Each row has a name. Each question is about the rows just above it.

[ 85 145 123  79  90 116 131] = q_863
[137 172 127  77 137 118 125] = q_876
[143 173 127  76 137 105 113] = q_586
[138 172 127  76 137 118 126] = q_418
Go on from [173 127  76 137] to the end of its row.	[105 113]
After [138 172], its row goes on with	[127  76 137 118 126]
After [173 127], its row goes on with	[ 76 137 105 113]
Go on from [172 127  77 137 118] to the end of its row.	[125]
Go on from [137 172 127] to the end of its row.	[ 77 137 118 125]
The rest of the row after [ 90 116]:	[131]

[127 125 121 118] = q_388
[133 135 126 120] = q_644
[139 181 134 143] = q_848
[134 135 127 130] = q_115
[138 129 126 120] = q_327
[133 129 126 116] = q_712
[126 135 127 131] = q_102
[135 130 126 117] = q_213
[118 109 112 144] = q_702
The rest of the row after [130 126]:	[117]
[139 181 134 143] is in which row?	q_848
After [138 129], its row goes on with	[126 120]

[145 124 142 126 123 119 148 152 138 153 145] = q_749
[ 98  88  91 155  99  83  91  85 110  75  94] = q_322
[ 98  88  92 155  98  82 106  94 110  82 103] = q_914
[147 151 142 125 123 118 144 148 138 154 145] = q_290
[122 124 142 126 123 118 139 131 125 125 134] = q_509
The rest of the row after [151 142]:	[125 123 118 144 148 138 154 145]
The rest of the row after [98 88 92]:	[155  98  82 106  94 110  82 103]
The rest of the row after [148 138]:	[154 145]
Go on from [124 142 126 123 118] to the end of its row.	[139 131 125 125 134]
Go on from [ 98  88  91 155] to the end of its row.	[ 99  83  91  85 110  75  94]
The rest of the row after [142 126 123 118]:	[139 131 125 125 134]

[134 121 122 121 119 125 139 145 123 113 135 128 132 116 105 109 164 121
 134 124 124  95 106 137 121 125 125 137 126 132 127 141 133] -> q_385
[104 120 122 126 119 121 127 133 128 123 124 132 127 124 132 112 164 126
 123 124 121 110 119 133 117 138 132 125 126 124 126 130 128] -> q_21
[104 119 131 131 119 133 128 120 129 140 133 117 140 121 121 141 164 129
 140 132 127 150 142 123 139 114 126 126 131 134 129 131 124] -> q_455
[127 118 125 122 119 129 139 143 123 115 136 127 132 118 105 119 164 127
 137 127 121 128 138 126 127 120 125 139 128 131 128 139 134] -> q_460
[108 115 126 127 119 129 133 129 126 133 137 116 144 113 107 127 164 128
 144 130 119 143 144 122 133 114 124 130 129 136 128 140 126] -> q_904
[158 142 121 126 119 118 125 137 127 116 119 141 117 131 141 106 164 123
 113 121 124  95 107 137 109 150 135 125 125 126 128 125 131] -> q_627
[136 123 124 122 119 127 138 145 124 112 133 132 126 121 111 114 164 131
 131 125 122 118 131 129 123 127 125 139 127 131 127 124 131] -> q_737
[111 105 126 119 119 133 147 149 120 116 146 118 141 108  81 120 164 128
 150 129 115 142 153 120 133 106 117 146 129 142 128 149 135] -> q_736
[107 131 126 135 119 123 115 104 134 153 125 114 148 117 139 132 164 127
 136 128 120 141 129 125 130 125 135 109 129 127 128 130 114] -> q_265
After [119 119 133 147 149], its row goes on with	[120 116 146 118 141 108  81 120 164 128 150 129 115 142 153 120 133 106
 117 146 129 142 128 149 135]
Go on from [125 139 127 131] to the end of its row.	[127 124 131]
After [104 119], its row goes on with	[131 131 119 133 128 120 129 140 133 117 140 121 121 141 164 129 140 132
 127 150 142 123 139 114 126 126 131 134 129 131 124]
The rest of the row after [127 128]:	[130 114]
The rest of the row after [124  95 107 137]:	[109 150 135 125 125 126 128 125 131]

[111 165  92  85] -> q_882
[110 165  92  85] -> q_785
[103 155 135 107] -> q_849
[128 151 109 161] -> q_598
[125 147 142 166] -> q_630
[125 147 141 115] -> q_193
[121 148 142 104] -> q_930
[112 152 142 166] -> q_106
[103 156 135 152] -> q_57
The rest of the row after [103 156]:	[135 152]
The rest of the row after [125 147 141]:	[115]
Whose row is [103 155 135 107]?	q_849
The rest of the row after [147 142]:	[166]
After [125 147 142], its row goes on with	[166]
Go on from [103 155 135] to the end of its row.	[107]

[137 112 129 146 124 128 123 125 122 120 148  99 129 127 119 136 143 125] = q_13
[125 115 120 123 143 128 119 123 128 132 115 154 140 130 117 133 119 137] = q_957
[120 137 117 119 117 114 119 118 125 138 140 130 131 132 139 110 117 133] = q_342
[140 120 136 128 123 122 128 130 123 121  97 123 135 133 135 115 131 128] = q_340
[135 138 138 123 143 128 119 122 139 123 121 109 116 127 111 128 131 124] = q_729
[132 125 143 119 116 114 119 117 133 127 134 169 122 130 136 127 133 138] = q_797
[136 142 129 123 117 114 122 125 127 121 179 157 127 118 104 146 116 128] = q_631
Go on from [119 117 114 119] to the end of its row.	[118 125 138 140 130 131 132 139 110 117 133]
Go on from [120 137 117] to the end of its row.	[119 117 114 119 118 125 138 140 130 131 132 139 110 117 133]
After [123 143 128 119 123], its row goes on with	[128 132 115 154 140 130 117 133 119 137]
The rest of the row after [116 114]:	[119 117 133 127 134 169 122 130 136 127 133 138]

[128 125 114 117 133 136 127 127 105 139 135 133 120 129 124 115 120 123]  q_800
[131 124 114 117 131 136 127 129 100 144 126 131 120 130 114 115 127 129]  q_211
[128 125 114 117 133 136 127 127 105 139 134 133 120 130 124 115 124 123]  q_706
After [131 124], its row goes on with	[114 117 131 136 127 129 100 144 126 131 120 130 114 115 127 129]
The rest of the row after [135 133]:	[120 129 124 115 120 123]
Go on from [117 131] to the end of its row.	[136 127 129 100 144 126 131 120 130 114 115 127 129]
After [133 120 130], its row goes on with	[124 115 124 123]

